[155 132 120 119 137 114 122] ⇒ 119

[156 127 140 128 140 136] ⇒ 140

[[129 104 124 126 118]
 [117 128 134 126 124]] ⇒ 128

[157 119 146 128 100 135] ⇒ 146

[[113 103 117 133 135]
 [107 111 120 136 146]] ⇒ 111

[130 114 101 141 144 139 103] ⇒ 141

[117 103 122 110 129 117] ⇒ 122

[123 101 129 124 128 119] ⇒ 129
---
array([121, 156, 120, 134, 146]) 121
array([113,  99, 130, 138, 151, 107, 114]) 113
array([147, 148, 134, 134, 150, 117]) 147
array([146, 119, 154, 128, 136, 117]) 146
array([128, 149, 116, 150,  99, 154]) 128
array([152, 103, 126, 116, 137]) 152
array([139, 150, 103, 112, 137, 121]) 139
---
[124 151 142 127 139 152] 124, 152

[132 124 100 128 125 118] 132, 118

[106 118 149 134 146 129] 106, 129

[118 138 106 102 130 111 137] 118, 137

[[104 129 117 152 107]
 [137 119 126 107 122]] 104, 122

[[118 121 122 126 142]
 [121 117 119 121 142]
 [107 149 150 151 116]] 118, 116

[134 109 118 119 158 155 154] 134, 154

[[102 119 135 108 126 147 140]
 [116 106 118 118 144 116 151]] 102, 151

[157 116 134 130 139 145] 157, 145

[[117 105 132 131 124]
 [127 130 134 128 124]] 117, 124
---
Input:
array([[128, 112, 119, 148, 108, 109],
       [154, 142, 120, 144, 117, 113],
       [116, 105, 133, 102, 121, 111]])
Output: 121

Input:
array([[127, 132, 133, 129, 114, 129],
       [131, 138, 122, 135, 125, 129],
       [132, 130, 108, 134, 156, 128]])
Output: 156

Input:
array([[109, 135, 132, 131, 129],
       [128, 126, 129, 157, 126],
       [126, 121, 123, 134, 123]])
Output: 134

Input:
array([[152, 136, 128, 134, 121],
       [142, 131, 131, 133, 110],
       [109, 131, 125, 125, 123]])
Output: 125

Input:
array([[140, 138, 139, 131, 128, 123],
       [119, 127, 129, 104, 141, 115],
       [125, 107, 128, 138, 120, 126]])
Output: 120

Input:
array([[129, 150, 100, 117, 121, 142, 138],
       [105, 145, 142, 105, 139, 126, 130],
       [119, 131, 135, 113, 140, 119, 142]])
Output: 119

Input:
array([[100, 119, 110, 137, 116, 125, 153],
       [120, 139, 107, 147, 109, 123, 141],
       [117, 122, 120, 130, 133, 125, 130]])
Output: 125

Input:
array([[150, 131, 134, 122, 121],
       [146, 121, 138, 118, 122],
       [146, 129, 138, 117, 128]])
Output: 117

Input:
array([[155, 128, 146, 129, 123, 117],
       [119, 117, 130, 126, 134, 151],
       [133, 124, 140, 138, 128, 124]])
Output: 128
---
(125, 149, 143, 133, 113) value 149
(146, 100, 137, 110, 108, 124, 122) value 100
(104, 133, 157, 138) value 133
(100, 117, 154, 113, 129) value 117
(131, 114, 134, 122, 157, 119) value 114
(151, 129, 132, 129, 126) value 129
(109, 126, 112, 99, 146, 129) value 126
(127, 144, 120, 106) value 144
(128, 134, 132, 103) value 134
---
[129, 154, 127, 153, 108, 121, 145] -> 129
[138, 126, 131, 152, 138, 109] -> 138
[130, 123, 126, 137, 101] -> 130
[110, 153, 133, 149] -> 110
[132, 117, 117, 101, 132, 131] -> 132
[125, 109, 105, 101, 127, 115, 128] -> 125
[131, 104, 131, 114] -> 131
---
Q:
[[136 124 137 150 126 124]
 [118 132 116 123 141 130]]
A: 150

Q:
[[130 141 114 138 144]
 [148 100 120 127 144]]
A: 114

Q:
[[127 145 117 102 115 142 128]
 [123 143 119 119 117 142 129]]
A: 115

Q:
[[124 106 140 102 139 127]
 [141 105 116 104 127 148]]
A: 102

Q:
[[124 131 131 112 104 118]
 [123 134 146 105 113 125]]
A: 112

Q:
[[143 100 120 123]
 [137 135 127 129]]
A: 100
---
[[136 137 147 138]
 [126 145 102 131]] 147

[[142 109 133 125 112]
 [124 128 112 141 143]
 [144 109 142 114 100]] 141

[[128 128 128 129 128]
 [149 135 138 127 128]
 [133 128 129 131 128]] 127

[[143 140 123 107 122 138]
 [141 146 127 127 110 149]
 [118 115 136 136 122 116]] 110

[[135 144 128 142 119]
 [135 128 141 123 104]
 [132 115 130 117 128]] 123

[[131 131 131 131 117 131]
 [139 122 129 123 147 128]
 [146 132 111 121 124 104]] 147

[[124 102 153 125 133 150]
 [107 135 116 133 155 107]
 [155 135 112 116 146 146]] 155

[[132 124 131 128 132]
 [156 143 146 135 119]] 128

[[122 123 116 112]
 [129 134 136 141]
 [139 138 120  99]] 136
